[[-24 -24 -24  24 -24  24  25 -24 -24 -25  24  25 -24  25 -25  24]
 [  0   0   0   0   0   0   0   0   0   0   0   0   0   0   0   0]
 [ -6  -6  -6   6  -6   6   6  -6  -6  -6   6   6  -6   6  -6   6]
 [-65 -64 -65  63 -64  64  66 -65 -65 -66  65  66 -64  67 -66  64]
 [ -7  -7  -7   7  -7   7   7  -7  -7  -7   7   7  -7   8  -7   7]] -> -65

[[  7  15  -8 -34  24 -35 -30  16  28  51  22  -5 -55  15]
 [  3   3  -4  11  -3 -17  -7  -9   6   8  -3  12   6 -14]
 [ -6  -7   8  -9   0  33  17  11 -15 -22   0 -16   2  18]
 [ -5  -3   7 -23   9  27  10  18  -8  -9   7 -21 -16  26]
 [  2   0  -3  16  -8 -10  -1 -11   1  -2  -6  11  16 -16]
 [  3   1  -3  14  -6 -14  -4 -11   4   3  -4  12  11 -15]
 [  3   4  -4   7  -1 -19  -9  -7   8  12  -1  10   1 -11]
 [ -6  -5   7 -16   4  31  14  15 -12 -16   3 -19  -8  23]
 [  3  12  -4 -42  25 -17 -22  23  21  41  23 -15 -58  27]] -> -6

[[-56  55  55  56 -55 -56  53 -56  56 -54 -54 -55]
 [-56  55  55  55 -55 -56  54 -56  55 -54 -54 -55]
 [-54  53  53  54 -53 -54  53 -54  54 -53 -53 -53]
 [-55  54  54  54 -54 -55  52 -55  54 -53 -53 -53]
 [ 55 -54 -54 -55  54  55 -53  55 -55  53  53  54]
 [ 54 -54 -54 -54  54  55 -52  55 -54  52  53  53]] -> 55

[[-47   1  19  32  42 -28 -24   5 -32]
 [-45  -9  13  38  51 -19 -10   9  -1]
 [-40  16  28  22  41 -36   5   0 -60]
 [-29  32  36  33  44 -31 -28  35 -13]
 [-69  -1  20  42  44 -31  -1   1 -37]
 [-25  11  32  27  45 -16 -17  13 -16]] -> -69

[[ 14   0 -52   5   5  26  -3   7  -5 -25   8  31   0   3]
 [ 30 -20  15  -1   5   7   3   3   7  13   0  17   0  -5]
 [  2  19   2  -6   5  -6  -2  -4  -1  -1   1   2   1  -1]
 [  3 -14 -13 -14 -12   1  -8   0  19  23  -6 -24   0  -2]
 [ 19   8   7   2   5  10  -3  10  -1 -13   7  13   1   6]
 [ -4 -14 -23  -2  -1   9  -2 -10   4  18  -6   0   1   1]
 [-15   1  10  -8  -5 -10   1  -3   2  10   2 -41   2  -6]
 [  3 -12  40  -3  -5   5   2   1  -5 -12   5   2   2  -4]
 [  6  -4 -23  -4   6   8   0  -6  -1 -27   2 -29  -6   2]
 [-32  -1  23  -5  -1   9  -3   5  -2 -18   0 -13   0  -9]
 [-10   7 -17  -2  -7  -1   6  -2  -4  -1   0   8  -8   9]] -> -32

[[-13 -50 -46 -42 -55  51  27   5  12]
 [ 16  13   0 -13 -22   5  65   0 -35]
 [  3  13   3 -10   3   4 -32   0  20]
 [  2   0   2  -2   4   4  -2  -9   1]
 [  0  14   4 -10   5  -4 -23  -2  21]
 [  1   7 -15  -2 -12  -1  20  12 -17]] -> 0

[[ 30  42 -60 -40  24 -52  19]
 [ 39  10 -24  32 -37  25 -27]
 [-10 -16  16  18  18 -56  -5]
 [ 53  57   3 -41  44  53 -40]
 [-39  50 -45  31  20 -18  -6]
 [ 24 -13  22 -26  44   8   3]
 [ 29  19   1 -45  -2 -54  20]
 [-49 -27  41 -39  31  -6   3]
 [ 37 -34 -18 -22  15 -21 -13]
 [ 20 -47 -44 -59 -32 -42 -21]] -> 37
---
[[ 63 -33   2  -3 -26]
 [-14  56 -20  27   0]] result: 63, 0

[[ 52 -57  50  39  57 -41]
 [-36  30 -42 -23 -29  28]] result: 52, 28

[[-41  49 -38 -44 -42  42]
 [-42  55 -52 -33 -47  37]
 [-24  57 -41 -49 -51  41]] result: -41, 41

[[-40 -35 -45  45]
 [-51 -52 -64  65]] result: -40, 65

[ 55 -16  34 -14] result: 55, -14

[[-64  47 -33 -51 -12  -6]
 [-69  59 -33 -64 -10  -9]
 [-64  54 -35 -59 -16  -1]] result: -64, -1
---
[[  2 -33   1 -39  18]
 [ 11 -59  20  -4  -7]] -> 20

[ -4  67  23  -8  40  30 -35] -> 23

[-47 -52 -46 -47  10] -> -46

[[ -6   9  19  13   2   7  -2]
 [ -5 -16  52  -7 -20   8   0]
 [  2 -10 -41   9   5   3  18]] -> -41

[-71 -53   1  39 -29  54   4] -> 1

[[-31 -28 -45 -45 -49  21 -39]
 [-10 -34  -5 -38  18 -56  53]] -> -5

[ 18 -51  56 -24  -4 -16  11] -> 56
---
3,7,1,5,6
3,5,6,5,2
3,6,5,2,3
out 3

184,167,292,35,96
630,384,144,296,381
326,500,465,755,182
out 630

-591,460,823,-16
418,29,-809,72
-73,-911,-978,98
out 418

128,155,247,430,-43,42,199
292,439,-335,-707,353,-128,-254
354,-35,-263,883,-283,400,446
out 292

37,35,35,-34,-33,33
-8,-8,-7,13,13,-7
30,29,29,-26,-26,27
out -8

-30,-552,-150,-359,-136,81
123,519,510,-394,-238,-312
-71,74,-161,-826,-244,-397
out 123
---
 71   25  -30   32   56  -38 -> 56

 32    4  -32    5
  8   26   55  -22
 -2   -7   63  -23
-> 63

  7   -7   30   17   47
 49    5   29  -26  -34
 32  -12  -21   57   24
-> 57

56  58  17  17  54  53  16 -> 53

 -5   -6   15   12   13   42  -67
  0   32  -11   -8   11    4    0
 -7   -1   27   -7  -37   28  -18
-> 28

 12   20  -67    1  -18 -> 1

-50    8   -8   -5  -59   66   26 -> 66

-16   -8  -59   -8   18
 22  -26  -36  -41    2
 14  -13  -16  -20    5
-> -20

 19   37    3   31  -69   38
 18   -8   14   20   17   -9
-> 17

-67   -6   53   -4 -> 53
---
[[7351, 6012, 6599, 6151, 5657, 8087],
 [5515, 2925, 6063, 8471, 8917, 9571],
 [5964, 6264, 7545, 5398, 6805, 5621]] 8087

[2, 4, 7, 4, 4] 4

[115, 218, 145, 55, 223] 223

[[-2, 13, -9, -12],
 [-31, 26, 33, 36]] -12

[2, 2, 7, 8, 3, 3, 6] 6

[71, 34, 89, 29, 54, 55, 16] 16

[[820, 842, -512, 849],
 [-356, -357, 82, -357],
 [-130, -128, -208, -126]] 849

[2062, 8392, 6563, 1593] 1593

[20, 956, 419, 893, 128, 543] 543
---
((6, -26, -31, -8, -28, -54), (-19, -3, 29, 17, 37, 46), (-20, -5, 28, 18, 38, 48)) gives 37
((-5, -53, -30, 51, -9), (-17, 24, -50, 4, 11), (-22, -17, 12, 0, -52)) gives 4
((24, 45, -45, 43, 41), (57, 12, 38, -52, 45), (-1, 12, 66, -70, 55)) gives -52
((-58, -6, 2, -25, -25, -6, 31), (-63, -6, 5, -69, -7, -3, 65), (14, 3, 0, -4, 16, 4, -5)) gives -3
((-18, -54, -42, 53, -7), (-14, -30, -64, 52, 24), (69, 8, 12, 31, 11)) gives 52
((-3, 72, -3, 14, 25, 4), (34, -67, 1, 6, -3, -25), (-37, 66, 2, -2, -12, 18)) gives -3
((-11, -65, 13, 22, -25, -13, 27), (12, -6, 1, 21, -14, -42, 15), (22, 39, -40, -6, -46, 64, 18)) gives -42
((-11, 7, -9, 14, -11, -15, 9), (-33, 0, -54, 19, -3, -2, 6), (6, -20, 27, -28, 2, 2, -3)) gives -2
((28, 38, 9, -59), (-31, 30, 58, 38), (12, 35, 12, -67)) gives 58
